The rows of R fall into 3 groups, and each row is roughly a mix of its group's hidden directions.
R:
[[  4 -21  -1  -9  23   3 -18 -14 -26  11]
 [  6 -29 -16  -5 -22  22   4   5  13  10]
 [  3 -34 -16  23 -12  12  12   3   6  -2]
 [  2 -14  13  -5 -15  -2 -18 -28 -15  23]
 [ -7  30  12   4  18 -26  -4 -11  -7 -11]
 [ -4 -36 -15  22 -16   6   9   1   6  -2]
 [-22  16 -14   8   2  -9  19   6  31  -3]
 [ -5   0 -13   2   5  -3  34  20   6 -25]
 [ -9  30   6  -3  17 -26  -6  -2 -10 -17]
 [ -3 -38 -11  15 -19  13   6  -5   4  -3]
 [-15  28  -5  11 -11 -13  17   6  21 -15]
 [ -3   2  10 -12  -1   4 -29 -22  -9  28]
 [ -8  -8  18  11   1  -6 -35 -15   1  19]
 [ 11 -29 -10  -2 -19  23   3   2  16  16]
 [ -8   6  -6  17 -25  -4  14 -28   5 -19]
 [ -2  33  15 -17  19 -13  -9   0 -13   5]
 [  3  -3  15   5   0   6 -34 -19  -9  23]
 [ -6   5 -16  -2   3  -1  30  26   8 -21]
 [-10  21   8  -5  29 -28 -10   1 -10  -5]
 [-21  15 -11  16 -16 -16  19   3  21  -9]
 [  1 -34 -11  18 -19   9   6   7  18  -6]
 [ 11 -19  -4   3 -20  33  10   8  16   9]
 [ -5 -13  12   2 -14   7 -21 -23 -13  27]
 [ 12   0  14  -3  28   1  -8  30  -8  15]
 [ 10 -31  -6  -3 -17  24  11   0  13  15]
 [ 21 -15   6  -9  11  16 -28  -4 -17  12]
 [ -1  36  14 -26  10 -10  -8  -5  -4   2]
 [ -2 -11  16   3   2   4 -20 -27 -17  25]
 [  8   8  -7  18 -13  -8 -20  26  25  -6]
 [  7   3  16 -27  19  -1 -14  25   1  15]
 [ -9  29  15  -1  22 -21   5  -3 -10 -15]
 [-17  19 -12   3  -1   2  24  -3  31 -10]
 [ 13 -29  -2   0 -18  24   7   6  12  17]
 [  1 -32 -14  24 -16  16   6  -4   5  -6]
 [ -7   5 -17  18 -25  -2   8 -23  13 -20]
 [ -3  -4 -21  15 -22   6  19 -26   3 -13]
 [ 11   6 -14  11   7  -7  31  13  10 -25]
 [ -3  -9  11  -4 -10  -2 -29 -16 -12  29]
 [ -3  38  12 -15  15 -16  -7  -4  -7   1]
 [  4   2 -15   4  -7   3  36  13   9 -24]
 [ -2   8  -8  16 -24   3  16 -28   6 -19]
 [-19  20 -18 -10  -6 -12  15  11  20 -19]
 [ -1  36  17  -9  19 -14  -7   1 -13   3]
 [ 15   7 -15   0  -4  -6  33   8  11 -25]
 [ -7  -1 -17  14 -25   0  18 -26   7 -16]
 [ -1   7  -3  21 -24   6  12 -26   7 -21]
 [-14  17  -1   8  -7  -3  23  20  30  -4]
 [ -2  10 -11  -2   6   0  25  22  16 -29]
 [ -5  13 -13  -2   3  -9  23  11  29 -22]
 [ 10  16 -17  -1   9  -3  23  22  12 -23]
 [  1   1   9 -12  26  16  13 -21 -26   1]
 [-22  21 -16   5  -9 -12  17   3  21 -16]
 [  5  -6  14 -13  24  -2 -17  29  -6  16]
 [ 19 -21  13  -6  12  -2 -20  -8 -23  17]
 [ -5   8  -6  24 -20   1  15 -27  -1 -19]
 [ 16 -15  13 -11  18   4 -22  -1 -26  12]
 [-12  26   3  -4  20 -30  -4  -5  -7 -12]
 [ -5  -4  16   7  36  -8   6 -25  -6  -5]
 [  9 -29  -9  -1 -19  28   5   5   9  13]
 [ 14 -23  -4   2 -16  31   5  -6  16  13]
 [ -3 -10  13 -10  22 -16  -8  30  -6  19]
 [ -3  26  15   1  22 -24  -7 -10 -14 -10]
 [  1 -32 -25  19 -12  15   2   1   8  -3]
 [ 13   0  -5  11 -29  -2 -22  24  15  -4]
 [  9   6  -5   2 -25  -3 -21  24  23  -9]
 [  6  -5  12 -16  22  -7 -10  32   1  17]
 [ 12 -25  -3  -3 -18  30  15   4  11  10]
 [  4   6 -10  -1   2   5  24  22  13 -32]
 [ -2  16 -12  18 -20   2  12 -29   4 -18]
 [-12  29   3  -2  19 -25  -5  -6 -10 -17]
 [ 15 -23   1 -22  17   6 -21  -1 -13  16]
 [  0   9 -20  -1  -8   0  25  28  14 -19]
 [  7 -30 -10   4 -14  23   1  -1  15  20]
 [  5  35  10   7 -12   5  13   2  19 -19]
 [-14  24  -9  16  -6 -10   6   1  34  -2]
 [ -3  33  19 -23  12 -14  -4  -6 -10   3]
 [ 12 -21  -2  -3  12   9 -23 -22 -20  13]
 [ -4  23 -14  -1 -22  -8   8  -4  27 -19]
 [  1   5 -13  10   8  -1  31  16  11 -27]
 [ 16 -26   0  -1 -17  26   9   1  14  16]
 [ 19 -15  10  -5  11  20 -25   1 -21  12]
 [-13  24   6   2  26 -28  -7  -8  -7  -7]
 [  3  33  24 -19  12  -2 -11  -4 -10   0]
 [ 13  15 -16   2 -18 -12 -22  14  10  23]
 [ -5   7 -21  24 -15  -1  17 -25   0 -14]
 [  1  13 -16  -8  -3   5  24  23  16 -24]
 [-11   4 -13  -2  11   0  34  17   7 -22]
 [-15  -1   0 -11  23   8  30 -18 -17   2]
 [  4  37  14 -12  22 -10  -5   4 -10   4]
 [  0 -34 -17  22 -15  11   7   1  10  -4]
 [  0  -2  -6  11 -31   3 -19  26  16   2]
 [ -7 -11  12   4 -17  -2 -35  -6  -2  23]
 [-10  28  12  -1  22 -25  -2   4 -10 -12]
 [ -6  33  19 -15  15 -18  -9   1 -10   4]
 [  7   3  -9  13 -26 -10 -22  25  16   7]
 [-14  30  -1  -4   0  -4  21  14  14 -22]
 [  0   1 -16  14  -4  -3  30  21  14 -22]
 [-14  -7   8 -12  24   9  24 -20 -20  -2]
 [ -4  -8  20   3   2   7 -28 -25  -9  19]
 [  3   8  -8  15 -17  -1 -21  29  22  -2]
 [  8   2 -11  11 -20  -4  -6  35  16 -14]
 [  3  35  23 -14  16  -8  -7  -2 -10   1]
 [  0  32  19 -20  16  -7  -7  -5 -14   5]
 [ -4   9 -15 -11  -6  12  34  14   9 -20]
 [ -6  -9  14  -3  -3  -5 -26 -24 -10  27]
 [  4 -10   9  -8  25  -2 -18  30  -8  17]
 [-12   4 -14  14 -20  -7  20 -29  -2 -13]]
Here is one row from each group, named. Which group is each of the other rows in?
[  0   9 -14  -3   5   2  28  25   9 -26]
<95>
[ -5 -38 -18  16 -15   6  11   1   6   0]
<65>
[  3 -28  -9   2 -16  27  11   7  13  16]
<76>

[  5 -16   8 -25  17   3 -12  25  -3  20]
<65>
[ 16  -7  25   4  10   8 -11   1 -34   5]
<76>
[ -9  -8  12  -8  27   3  15 -27 -20   2]
<95>
[ 12 -18  12   0  20  17 -16  -3 -25  15]
<76>
[  5  -5   2 -12  27  -5  -9  32  -4  19]
<65>
[ -8  23   5   3  18 -27  -9 -16 -16 -13]
<76>
[  4  -4  13  -4  24  11   8 -30 -24   5]
<95>
[ -4  -9  12   4  30   5  21 -22 -16 -10]
<95>
[ 15   1  14  -4   3  13 -32 -12 -19  17]
<95>
